In the data rows, 128 means zero.
Every row has a hidden score. How much higher is the second row's score than the first row's in each pair? 20 means about the same, 40 much higher and 0 much lower. The score is a weighted sum of the row's numbers plus the product of two more (or one squared), each taken from its middle value.
[136 164 140 109 154 137  87 108 139 138 161 127  99  91 123 127]
[115 104 164 149  86 110 175  85 136 186  96  78  90 166 134 119] >> 20
[134 144 133 113 127  84 114 130 181 149 147 121  94 114 107 156]
[124 129 129 103 147 143  86 124 108 100 105 112 112 157 102  91] >> 20
[135 144 130 131 134 140 136 143 114 105 118 123 144 110 121 121]
[126  86 161 178 112 146 185 104 145 126  87  81 118 123 135 128] >> 18
[173 169 116 110 173 125  93 132 144  69 152 157 157  99 143 136]
[119 112 110 146 129 175 154 157  99 129  77 108 118  94 124 123] >> 11
[129  90 141 140 126 127 105 123 113 132 103 127  90 128 140 121]
[100 113 114 114 121 125 141 120  77 121  92  96 134 148 118  91] >> 23
[166 126 116 114 143 120 154 164 153 144 150 121 108 118 172 162]
[190 103 140 145 118 134 157  91 171 124 123 143 129 110 176 151] >> 9
[239 184  99 124 185 138 138 156 120  79 175 156 182  95 120 202]
[ 97  99 147 166 107 138 138  71  99 158  86  83 109 150 153 104] >> 18
[112 154 118 144 159 144  90 133  61  57  98 134  98 127  94 116]
[162 115 104  86  94  86 118 182 107 129 102 153  88 117  91 158] >> 20
[ 63 153 132 109 118 150 143  95  93 166 165 125 157 141 114  94]
[161 105 136 155 141 125 127  95 109  93  93 101 146 106 154 119] >> 16
[147 119 117 108 122  81 138 138 116 150 138 109 141 134 160 155]
[136 175 117 120 124 143  93 144 115  52 137 126 109 145 100 114] >> 14
[152 102 109 178 101 128 170 100 153 149 118 108 123 162 169 121]
[ 82 117 107 132 128 138 152 137 133 127 107 131 139 101 125 132] >> 14
[111  89 112 170 145 126 138 104  94 136  70  96 191 147 146 106]
[140 141 150  95 146 122 114 123 122 109 120 129 112 131  57 106] >> 20
[131 108 115 111 113 110 104 137 124 152 140 148 141 104 127 139]
[196 180  88 109 177 160 139 170 182  90 151 158 223  83 131 191] >> 9
[119 203  88 131 179 138  75 142  76  62 122 134 125 117  87  64]
[112 120 143 150 160 176 175  90  94 137 115 108 150 130 139 107] >> 12
[106 113 126 151 243 121 103  78 111 118  92 117 124 154 121  93]
[113 101 133 106 110 103  88  83 120 124 131 108 106 102 146 107] >> 29
[128 117 105 178 125 139 165 123 108 150  93  95 124 142 162 127]
[119 127 153 133 137 187 156  99 113 124 112 122 109 184 129 139] >> 13
[121 113 161 125 103 171 147 111  94 179 181 123 107 150 149 108]
[ 57  72 177 124  56  81 154 117 109 165  97  53 122 108 143 159] >> 27
[150 145  98  84 192 100 100 192 118  82 149 168 138 232 110 177]
[104 114 123 156 151 114 127 138 110 124 104 111 113 127 131  86] >> 18
[107 106 119 138 107 123 139 124 114 152 129 131 134 106 131 120]
[166 255 119  68 140 129 135 160 146 109 174 148 172 122 134 138] >> 22
[153 143 174 137 129 135 133 132  90 137 130  76 137 128 133 130]
[129 140 108 145 110 119 135 119 122 161  86 110 137 141 165 142] >> 15
[196 171  98 108 200 158 162 179 134  99 165 126 209  78 148 183]
[141 141 144 107 141 111  97 159 158 113 109 148 132  92 146 154] >> 4
[ 78  99 166 212 110 136 122  71  58 135  98 103  95 153 121  69]
[ 83 132 181 114 140 159 114 157 100 121 139 156 144 146  98 126] >> 18
[118 127 142 154 148 137 160 103 122 174 127  98 118 157 122 141]
[128  85 131 162 107  95 169 120 128 160 107 107 165 119 160 125] >> 17
[153 169  24 149 162 156 135 156 110 122 138 147 173  76 210 144]
[154 179 117 137 151 139 139  92  74 134 135 137 139  96 147 124] >> 6
[110 172 144 114 118 136 131  91 116 139 149 123 139 120  99 105]
[113 100 148 192  52 110 164 126 121 183  80  79  81 141 176 127] >> 14
[144 153 142 104 121 159 127 132 127 139 137 140 112 159 105 132]
[105 131  89 101 152  98  72 179 124  71 115 143 131 108 131 158] >> 29
[133 164 107  82 148 128 118 167 133  92 136 122 151 111  88 153]
[ 70 120 148 181  73 140 160  74 100 154  82  46  94 169 117  64] >> 22
[118  82 105 160 110 119 146 129 123  97 134 144 121 111 127 133]
[123  83 128 146 129 132 124 156 166 117 110 109 120 112 139 116] >> 23
[178 191  92 103 206 147  71 148 173  35 162 195 168  98 142 162]
[116  99 118 161 116 116 180 146 116 133  98 107 125 113 133 103] >> 22
[179 204 133 107 208 139 106 152 140  71 206 135 219  98 109 158]
[129 115 121  88 148 119  75 165 156 129 137 155 133 102  92 138] >> 15
[179 158 131 110 178 113 124 137 152  76 167 239 190 112 123 164]
[134  93 149 178  96 118 191 105 145 173  95 136 138 126 187 207] >> 16
[123 100 111  92  97  81 123 174 113 107  85 213 115 150  88 138]
[116  79 114 143 136  72 164 161  86 125  58 136 144 122 168 145] >> 26
[120 155 131 107 152  94 143 152 177 178 169 146 121 104 114 167]
[ 95  79 134 220  86 172 211  82  55 156  33  44 115 146 151  82] >> 10
[ 98 102 125 149  81 132 165 130 115 125  74 100 136 130 149 109]
[131 124 128 153 127  87 113 112 130 114 114 113 109 132 122 115] >> 28
[138 117 146 136 138 107 120 169 136 105 100 134 132 128 146 138]
[139 115 131 131 118 104  49 117 117 132 113 129 138 115 132 104] >> 36
[195 190  99  89 177 124 141 170 137 115 169 137 180  78 140 217]
[100  73 126 145 108 105 158  96 102 154  79 115 115 139 137 126] >> 18
[ 84  99 161 157 126 129 115 125  95 105  77 144 100 142 119  84]
[103 107 143 196 103 163 166 119  84  92  66 118 154 128 198  87] >> 13
[186 158 112 143 173 144 135 124 141 143 156 159 169 108 156 150]
[158 172 134 186 153 163 144 111 161 128 147 157 134 118 130 135] >> 20
[135 148 156  41 111 136 104 109 155 142 123 161 155 150 123 142]
[103 184 124  77 148 141  75 147 130 112 139 151 113 106 113 121] >> 28
[ 78  99 113 131 113  84  82 108 124 118 154 103  81 118 113 159]
[181 138 133 133 178 158 134 120 140 139 151  98 140 101 222 158] >> 20
[135 169 113 111 143 134 115 150  91  96 129 127 183 109  82 127]
[133 183 115  99 150 137   4 161 124  81 129 167 126 127  91 114] >> 18
[154 124  99 101 138 105  90 163 160  86 167 160 126 144 151 144]
[141 120 120  96 141  93 105 174 137 153 151  75  92  53 115 159] >> 17
[163 143 102  87 131 133 115 141 157 132 152 138 136  85 136 119]
[180 176 142 124 167 145 124 132 145 104 183 164 163 126 146 149] >> 19
[129 110 105 142 142 106 160 122 113 118 125 136 141 119 151 133]
[ 96  88 105 160  85 103 174 102 120 122 101 104 133 135 135 101] >> 19
[122 162 167 102 131 179 144  74 135 127 142 146  94 125 152 121]
[104 153 135 147 129 121 130 148 130 126 140 125 137 109 131 118] >> 27
[110 155 134 120 138 127 100 113 127 103 168 150 118 137 113 130]
[119  70 122 152 114 115 161 133 135 109  79 101 120 115 108 119] >> 17
[128 152 127 113 126 153 118 161 117 136 151 118  80 124  91 114]
[119 105 137 141 106 125 122 140  90 125  78 138 121 143 114  89] >> 9
[ 95 132 171 156 116 141 150 136  88 164 109 112 118 128 128 115]
[ 97  84 171 111  84 140 214  88 112 131  59  97 147 115 156 117] >> 11
[ 87  75 154 171  90 156 194  73  74 180  96  74 115 142 168  87]
[127 143 146 128 118 136 150 104 165 146 114 132 138 121 126 161] >> 10
[ 95  92 154 150  79 119 153 111 117 165 104 120 120 122 127 140]
[171 129 122 141  95 134  42 112 134 139 137 141 125 143 136 143] >> 30
[151 124 111 123 165 110 143 136 129  83 111 146 153 105 128 155]
[168 103 121  78 135  91  89 163 150 106 147 144 125 168  99 134] >> 26
[ 87 103  97 125 124 119  57 173 110 129  80 111 122 126  82 100]
[133 133 134 135 128 138 148 112 105 133 110 129 127 124 120 129] >> 13
[ 90 126 145 110  85 139 139  87 125 146 107 114 128 144 135  75]
[132  81 143 190 107 118 189 103  51 142  65 113 142 115 173 149] >> 16
[105 159  90  89 192 137  88 108  94  62 125  98 152 144  80  68]
[124 127 133 146 153 141 148 148 111 129 128 152 189 133 138 141] >> 8
[207 197 100  91 195 133 120 141 128  77 188 188 166 105 118 144]
[135 123 107  53 122  87  90 123 176 139 146 142  68 134  94 153] >> 8
[134 151 113 106 131 110 116 137 135  97 167 126 158 128 114 133]
[103 127 198 153 158 128 114 128  54  88 111 131 138 120 113  96] >> 8
[162 133 112  74 133  96  77 159 191 128 163 157 187 123  99 255]
[155  85  98 144 112  81 170 150 144 122  83 105 103 141 138 132] >> 13
[183 157 111 107 153 121 153 172 137  84 162 153 184  87 125 166]
[111 129 136 132 132 131 144 142  95 123 133  98 120 139 129 123] >> 24
[137 128 185 173  68 176 170  34 108 179 124 174 137 143 175  90]
[197 111 111 169 150 129 157  82  77  81  84 128 148 123 162 115] >> 29
[100 112 159 180 119 136 182  82 124 163 124 147 117 169 181 132]
[108 101 131 132 138 134  90  99 135 119 113 147 131 117 123  90] >> 25
[181 136 170 104 141 116 117 128 188 133 167 132 105 114 139 198]
[161 146 105 101 145 131 111 144 105 129 166 124 144 101 126 138] >> 28
[102 111 152 136 159 161 149 151 110 111  78  86 147 109 124 141]
[112 152 164 130  86 172 163  97 151 195 168  96 133 149 180 131] >> 29
[128  91 133 131 134 111 105 123 121  95 126 149 132 140 119  87]
[151 145 148 180 140 172 140  75 136 152 144 136 154 213 155  88] >> 24
[ 98 141 126 205 184 133 106  57  44  25  78 112 111 151 135  51]
[ 75  95 128 153 136 138 113 137 111 123  93 116 178 128 125 101] >> 21
[107  44 119 176 109  71 182 124 102 135  50  83 127 129 180 138]
[142 101 140 140  62 121 169  94 135 170 103 123 126 123 153 136] >> 11
[107 103 122 167 146 104 159  83 106 147 106 135 156 125 146 111]
[131 108 106 136 133 106  86 143 121  87 107 111  89 114 114  93] >> 22
[179 212 115  79 204 121 118 169 113  81 172 163 186 101 101 118]
[185 190 142 107 152 161 138 122 153 120 179 130 132 101 118 146] >> 16
[110  96 163 138  98 152 177 108 132 158 105  98 109 127 110 120]
[176 151 134 112 158 135 141 154 142 105 152  97 163 135 171 170] >> 28
[119 143 101  84 108 125  75 128 141  93 136 154 119  85 139 133]
[155 121 137 125  85 130 106 117 162 164 146 160 125 136 121 150] >> 6
[ 96  87 165 165  85 154 158  77 104 182  72 115 112 159 104 101]
[ 92 103 150 195 110 146 164  74  92 165 112 112 116 154 159  47] >> 38
[111 144 113  90 122 117 106 156 135 108 131 144 116 129 101 122]
[125 137 162 149 132 157 130  92  90 115 118  96 149 206 160 106] >> 17
[117 122 115 140 118 100  96 126 125 101 117 122 123 113 156 101]
[108 115 123  75 102 122 115 144 151 128 138 142 120 144 115 136] >> 17
[ 77 103 139 200  92 143 157  37  66 129  71  88 106 168 136  79]
[104 109 125  99  97 133  84  85 125 120 133 140 107 130 102 110] >> 27
[ 98  70 165 198  83 108 145  58  94 124  67  79  77 141 147 100]
[120 142 143  61 132 106 128 124 152 147 146 149 119 111 124 156] >> 24
[134  74 129 135  79 126 165 106 134 179  89  94 118 166 179 127]
[123 134 131 142 132 115 146 180 152  96 117 143 118 113 145 146] >> 17
[119 135 108  75 144  96  62 189 134  96 141 152 112 104  69 148]
[151 143 121 130 175 149 142 122 140 107 146 163 161 132 177 176] >> 21
[125 109 130 114 138  95 110 180 146 111 158 164 108 124 111 121]
[108 136 139 118 127 121 133 107 112 118 123 135 113 132 135 133] >> 12
[141 139  65  83  53 106 121 153  92 143 149 151 112 111  90 142]
[124 162 125 110 142 113 106 146 145 101 215 173 150 140 112 155] >> 31
[109 119 122 160 143 124  94 131 110  99 100 121 113 136 171  97]
[109 116 157 148  99 118 202  88 122 182 108 105 129  93 133 137] >> 12
[107  88 129 144 119 106 151 126 143 138 107 162  99 130 140 125]
[114 148 153 102 114 127 135  87 132 168 167 120  98 126 129 111] >> 26
[120 111 144 106 105 115 135  97 119 194 122 122  92 120 133 100]
[ 94 170 150  90 125 139 108 119 130 123 157 130 129 135  78 112] >> 18
[131 137 114  73 125 115  93 145 132 110 162 108 148 128 126 170]
[106  73 143 123 130 114  88 108 189 145 131 148 104 135 101 132] >> 8
[202 164 106 118 151 149 103 160 149  83 142 175 170  75 141 188]
[109 120 155 157 129 134 140  95  71 111 118 114 115 128 177  94] >> 29
[164 157  95 121 192 152 110 183 113  92 155 144 165 132 102 154]
[107 103 106 121 109 126 157 118 121 178 110 114 130 133 120 134] >> 13
[193 181 121  99 157 154 128 163 138  95 192 157 171  97 140 168]
[137 130  93 110 137 125  46 153 151  82 135 157 111 125  97 136] >> 18
[153 136 145  93 102  92 116 140 152 152 178 146 105 147 115 155]
[126 136 145 136 115 176 174  95 124 157 126 118 134 135 179 128] >> 17
[162 169 121  97 137 145 108 135 104 115 143 139 143 132 101  87]
[174 143 102 181 162 127 130 176 133  72 112 125 174 135 146 172] >> 10
[120 113 162 164 125 141 173  90 128 180 119 117 137 124 182 167]
[119 106 135 120 113 123 147 153 155 155 136 140 116 106 140 183] >> 19
[ 83  90 104 139 113 124 145 165 106 128 103 122  95 130  93  98]
[ 89 142 149 110 132 156  89  86 129 114 151 119 116 175 118  84] >> 26
[182 183 111 106 193 138  86 155 121  51 167 174 167 111 134 163]
[186 123  92 125 116 107 114 145 148 117 127 128 136 135 153 161] >> 21
[ 67  99 166 149  76 152 178 126 129 199 133  92  81 171 160 115]
[164 169 122 141 169 131 157 144 146 132 175 115 110 113 167 149] >> 35
[ 74  67 121 103 122 114 138 153 153 133 164 134 101 123 104 134]
[186 136 130 136 141 156 150 140 138 121 153 167 160  82 150 170] >> 13
[106 128 139 150  89 148  97  61 111 154  92 103 101 143 143 105]
[134 114 122 147 161 122 164 148 109 108  83 145 128 136 133  55] >> 32
[118 122 152 144  92 135 143  90 128 156 141 116 127 148 130 128]
[129 146 155  86  98 164 112 131 164 186 182 124 129 130 124 174] >> 19
[193 191 102 118 189 145 124 140 123 109 155 146 169  95 125 161]
[154 148 128  94 121 110 105 142 117 138 158 168 150  88 132 160] >> 17
[127 136 122  99 109  76 144 131 155 150 169 118 113 114 131 172]
[127 115 128 129  81 149  98  80 113 163 126  93 114 158 117  85] >> 18
[124 100 165 170 113 107 214  94 117 179  73  78 117 126 170 114]
[148 168 132 113 135 147 113 133  56 134  96 144 110 199 108 129] >> 20
[151  96 116 169 168 141 130 177 180 111 100  26 130 120 126 154]
[132  85 143 255 143 125 171  93 109 156 141 145 123 112 165 123] >> 12
[127 121 170 120 132 133 145  97 132 139 141 114 124 152 111 124]
[115 148 126  62 139  94 109 144 149 131 130 154 107 125 108 163] >> 16
[106 140 160  99  97 129 111 116 164 150 161 205 118 130 136 154]
[109 162 184  64 122 148 115 134 172 142 172 135 126 124  99 148] >> 25
[126 147 106 155 129 130 155 124  98 131 110 127 145 127 143 118]
[150 107 144 172  89 140 167 106 158 157 120 122 126 131 175 161] >> 15
[141 168 117 131 203 134 153 118 155 116 172 155 167 109 101 138]
[204 184 125 114 216 150 154 140 144  93 237 157 178  94 154 191] >> 24
[115 188 161  75 157  86  82 161 132 102 130 135 137 128  96 131]
[ 78  94 153 216  86 140 177  60 103 175  82 110 133 155 173  95] >> 24
[105 146  88  92 149 134 110 182 163 103 143 144 156 120 131 150]
[ 90 139 157 144 114 137 150  74 143 171 133  97 126 156 145 140] >> 14
[106  97 165 161 104 126 215 101 102 140  63 110  89 154 166 106]
[151 177  92 103 133 137  90 154 182 157 198 155 138 120 116 164] >> 23
[122 123 149 124 103 124 176 118 122 178 117 104 124 140 133 115]
[152  83 177 176  67 103 167  84 133 202 109  85 115 144 164  97] >> 14
[104 123 135 177 131 125 118 114 135 161  88 124 125 142 121  90]
[123 146 135  81 101 129 115 140 130 133 162 137 129 121  92 142] >> 20
[106 135 151 164 130 122 103 123 126 155 148 119  87 152 139  91]
[169 178 131 125 162 154 122 255 150 121 134 157 136 139 137 139] >> 22
[145 110 169 153  90 105  80 125 117 103 103  96  55 141 128 102]
[ 93 111 125 140 102 144 125 101 133 148  96 118 124 168 127  98] >> 22
[152 140 111 107 144 123 128 148 126 116 132 129 190 107 154 160]
[ 93 140 132 123 109 157 145 106 123 159 147  97 107 129 145 119] >> 20
[115 162 134 131 105 163 131  80 221 185 102 119 118 140 112  95]
[118 164  85  55 169  89  80 181 172 150 164 133 105 134  62 135] >> 30
[ 99  95 136 150  93 120 149  95 135 189 125 130 119 104 156 129]
[136 126 120 129 124 129 127 159 124 137  86 114 139 119 168 138] >> 10
[ 88 128 127  82 149 113  75 168 136  92  93 105 115 128  64 126]
[116  97 118 152 138 124 109  99 114 102 116 117 137 118 152 117] >> 34
[122 161 143  69 105 101 120 123 165 169 210 138 100 164  83 138]
[114 127 103  79 155 138 106 155 116 125 102 122  92 133 100 102] >> 17
[117  84 127 142 115 114 143 115 123 138  98 105 130 135 135 127]
[129 153 128 108 100 138 142 116 158 154 153 121 130 132 135 132] >> 19
[103 124 125 195 126 159 133  81  77  97  78 109 140 164 164  78]
[144 123 125  70 127 116 158 110 168 179 161 134 159 131 145 166] >> 29
[ 89  92 128 165 102 150 147  70  68 133  95  93 153 163 137  50]
[150 139 103 100 141 112 111 170 163  99 149 153 104 124  98 113] >> 22
[109  85 121 114 105  97  95 126 133 125 131 143 110 127  73 103]
[112 111 174 177  82 121 197  68 138 204 125 119 106 155 179 120] >> 19
[142 143 124 103 125  99 122 114 123 130 169 141 122 122 113 137]
[ 99 107 161 142  76 114 151  90 110 182 101 118 100 161 142  77] >> 15
[106 160 121 115 153 159  89 153  86  91 122 136 105 175 109 115]
[116 118 112 134 137 111 111 155  92 117 106 129 130 114  71 125] >> 14
[154 110 102 191 155 156 167  95 103 185 109 142 179 118 216 132]
[127 150 143 108 170 118  69 119 138  87 129 158  72 152  99  84] >> 21
[128 139 151 103  87 134 151 153 187 165 145 136 108 161 138 149]
[154  88 135 158  83 140 150  97 130 126  99  97 118 121 134  99] >> 17
[ 83  73 184 174  92 138 183  55 101 201  81  87  86 148 166 119]
[198 178  99  89 195 169 116 183 177 104 167 142 183  92 122 191] >> 30
[165 165 132 141 200 161 108 119 118  91 166 181 123 123 110 133]
[104  89 145 165 141 111 161 110  90 122  95 111 117 145 135 125] >> 20
[163 161 100 116 158 149 144 141 155 128 174 117 191 110 143 155]
[162 181 120 121 146 169 145 153 177  89 141 151 223 105 118 150] >> 3
[106  93 108 171 100 130 159  97 102 151  60  63 142 145 129 105]
[148 114 101 107 132  89  87 172 139 122 143 141 105 150 101 131] >> 28
[172 156 127 114 111 115 120 168 155 137 156 165 132 130 131 198]
[116 117 115 129 120 111 155 125 110 129 104 101 118 160 122 105] >> 29
[145 124 142 104 117 134  93 140 149 104 163 161 116 125 126 140]
[192 150 139 110 138 122 116 134 134 134 146 113 110 109 136 164] >> 21
[114 111 130 135 127 132 100 139  84 101 133 107 125 117 128  83]
[107 112 127 150 114 146  87 113 116 114 112 122  67 158  83  98] >> 2
[ 98 172 114 112 149 149  97 140  83  60 148 128 119 113  83  77]
[ 93 140 131 116 104 106 105 115 149 153 151 149 104 153 117 107] >> 19
[122 143 100 124 129  74  98 140 163 122 158 132 117 127 123 141]
[ 79 166  93 112 134 149 122 142 120 107 154 147 130 153 108  82] >> 19
[107 144 138  83 148  88 110 167 182 142 184 127 118 103  90 157]
[151 122 154 115 117 103 125 158 183 167 144 124 115 103 111 170] >> 12
[190 193 134 149 207 184 135 146 144  84 170 175 168  89 128 158]
[117 125 113  61 145 132  73 136 144 136 164 108 107  27  99 137] >> 18
[ 99 166 108  77 164 110  86 161 118  95 161 139 122 105 105 131]
[ 98 128 181 136 139 146 115  93 119 146 122 106 144 139 158 105] >> 12
[167 180 129 117 146 130 148 127 153 158 160 167 135 113 150 160]
[ 97 110 110 146 115 140 106  94  73 150  98 112 113 125 142  96] >> 21
[124 103 109 177  67 109 183 107 144 172  97 106 114 121 152 120]
[200 162 127 114 128 125 155 173 148 118 147 115 180  92 158 171] >> 16
